Each path below is one point turned by a fixed rotation once a step. After each direction that follows a path, write how fast that rotation turns it, in degrees each step (0 if it stays still).
Each turn is a multiple of 5 degrees from 10 to 175, or 0.
Each row of a path follows its step; steps can be skipped.

step 1: [ 11.7 -14.2 -32.6   1.4   2.7  -2.2   9.9  -2.0  -5.0  24.9  22.4  -5.7
  16.3   5.4   1.7  -6.6   4.5  -5.7   5.5   0.0  13.1 -12.7  -2.4 -11.0
  -3.5   3.9  -3.1  17.6   5.7   6.1   1.4   6.0  -2.5  18.7   6.8  -6.3
   4.7]
step 2: [ -8.4  -4.2 -12.2  -1.2 -15.5 -27.5   6.5  -7.1 -10.4  -1.5  10.8   6.6
  -1.6   1.0 -13.0   1.5  10.8   1.9  20.3  -8.3   1.8 -10.9  -4.2   4.8
   9.6 -21.2   7.6  14.0  15.8   7.7   1.6  -0.1   1.8  25.2   1.0  13.8
  11.4]
step 3: [ -6.6   5.4   0.3  12.7  -5.1   7.6  -6.2   4.5   6.6 -22.2  -9.3  12.6
  -8.4   1.6 -12.0  12.0 -11.1  -5.1  -0.4 -11.8 -15.1  -6.8  12.6  17.6
  -4.3 -11.3   3.5  21.2   6.3   7.4  -7.6  -0.1   3.1  22.3  19.0  11.7
  16.3]
step 6: [  1.0 -18.5 -25.8   6.1  -4.4   7.0  13.1   0.4  19.6 -21.4   1.4 -11.7
  -4.1  17.1  -8.8   2.8   8.8   1.4  14.5  14.1   3.9  10.9  -5.0  14.3
   6.1  -4.8  13.8  16.7  -4.2  10.7  10.1   5.6   9.3   9.6  -4.5   4.2
   8.7]
step 7: [ 19.4 -23.1 -16.8   6.9   2.3   4.0  13.6  -5.6  -5.7 -13.5   2.9  14.0
  13.9  -2.2  -5.0  11.9  -6.0  -3.8  12.4 -13.3  -5.2   8.2  -2.5   4.7
 -11.3   1.0  -1.1  16.1  12.8 -10.1  21.6   9.7  10.1   3.1  21.1   0.4
   8.5]
step 9: [-22.4  14.2 -15.0   7.6  13.7  -1.4 -22.2   6.8  -6.6  -9.3   1.6   3.6
  -5.5  20.2  -7.6  16.2   5.6   2.7  -0.9   6.8  -3.1  -0.6  -8.3  -2.7
   4.8  13.2  -1.5  16.4  -9.3  18.4  -2.4   3.7  -2.9  26.8  -3.9  11.0
  -4.3]
step 10: [  3.9  -0.4 -19.0  -4.6  17.7   6.1   1.2  13.4  -0.9  -5.6   3.1  -4.8
  -6.8   4.3  -8.9  20.1  18.1  10.9  -0.4   3.3   7.5   6.1 -27.0  13.0
  -8.0   0.2 -14.7  18.7   4.5   0.6 -18.1   5.2  -0.7  -1.7  19.1   6.0
  12.4]
step 13: [ -5.8  -1.4 -19.7   2.4   9.8  -5.4  -0.9  -9.6  -3.6 -18.5   9.9   0.3
  23.2  -1.5  -5.3   9.9  -0.1  15.5  15.3 -12.9  -5.0  -7.0   0.9  -2.5
   0.7   1.1   6.7  21.4  22.9  -1.1 -19.4   4.3  -4.4  20.6  -2.2 -11.5
  -0.1]
step 14: [-18.4  13.6 -22.1  -3.3  -3.2  11.9  -2.1 -11.8  -4.0   1.4  -6.1  13.7
 -11.3   4.3  -8.2   3.4  -9.0   9.7  -6.7 -11.1   0.2  -3.4 -13.5   3.7
   1.6 -10.4  14.0  15.0  30.6 -10.3  -2.0   3.3  -8.6   5.2  12.6  12.1
  14.7]
[ 2.1 -7.5  3.9 -2.5 -5.3 -0.1 -2.0  0.2  4.1  3.7 -4.0 -1.6  0.5  2.4
  1.8 -8.9 -0.2 -6.9  3.6  0.8 -0.8 -4.5 -0.5  1.3  0.9 -1.5 -6.9 -2.1
 -2.8 -0.2 -3.3  3.9  1.7 10.2  5.6  4.3 -0.6] -> 10
[-5.6  2.7  5.6  2.6 -3.3 -6.7  1.3  1.8  2.2 -4.9 -3.1 -5.1 -2.2  8.7
 -7.6  2.0 -3.7 -0.3 -1.1  2.5  1.7 -2.3 -0.5 -1.5  0.9 -5.1  2.5  1.5
 -8.1 -0.7  5.8 -6.8  0.8  3.6 -1.9 -0.5 -2.5] -> 115
[  2.2   4.2   0.0   1.3  -1.9  -2.8   1.3   0.8   1.5   5.0   4.2  -4.5
  -0.9  -3.3  -1.0  -1.1  -2.0   3.7  -1.8  -2.4   0.8  -8.6   7.1   1.3
   0.1  -6.9   3.7   2.6   2.9   1.2 -11.5  -5.6  -4.1   2.5   2.3  -2.1
   5.9] -> 35
[ 2.8 -2.8 -1.8  1.2  6.4 -2.2  4.3  4.9  3.6 -4.1 -3.8  1.8  1.0  3.4
 -4.2 -9.2 -0.1  2.9 -2.0 -4.0  2.4  2.7  0.5 -1.7  7.8  3.3 -2.4 -4.5
 -4.7  0.1 -3.4  0.6 -0.6 -3.9 -2.4 -4.1  9.7] -> 60
[  1.0  -3.2   6.2   5.2  -2.1  -4.0  -7.1  -0.2  -3.0 -10.2   1.9   3.1
   3.6  -2.7  -1.5   3.4  -2.6  -4.4  -0.8  -1.5  -6.0   0.8   7.2  -1.4
  -0.9   3.3   0.9  -8.0   3.9   1.6  -1.9  -1.7   2.4   1.5   4.3  -4.6
   1.6] -> 80
[  1.2  -1.4  -5.9  -1.0  -2.7  -2.9   4.0  -2.8   7.1  -2.4   3.0 -10.2
   7.6  -3.3   0.1   0.7   4.2  -4.7   2.2   7.0   3.0  -0.5   2.2  -1.2
  -6.0   1.0   2.7  -5.1  -3.5   0.2   3.3   2.4  -2.7  -5.4   2.7  -0.7
   3.5] -> 65
[ 2.5 -4.6 -3.1  7.2  1.6  5.2 -5.0  0.2 -4.6  2.1 -0.4 -1.0 -7.0  4.3
 -2.1 -5.9  0.8  2.4 -2.0  1.1  4.2 -1.4  6.7 -1.8 -5.5  5.9  9.5  1.0
 -4.4  3.0  2.0  2.0 -2.1  0.3  4.5  1.8 -2.5] -> 130
[ -3.0  -0.2  -3.1   6.8  -3.2  -9.3  -4.5  -2.7  -3.3  -0.3   0.2  -6.1
  -0.8  -1.4   4.2  -1.4   6.1   1.1   4.1  -1.7  -0.8  -2.5  -1.4   2.7
   5.3   5.1  -1.0   2.3  -1.9   6.1  -3.9   3.4   2.7   0.0 -10.1  -0.7
  -2.8] -> 100
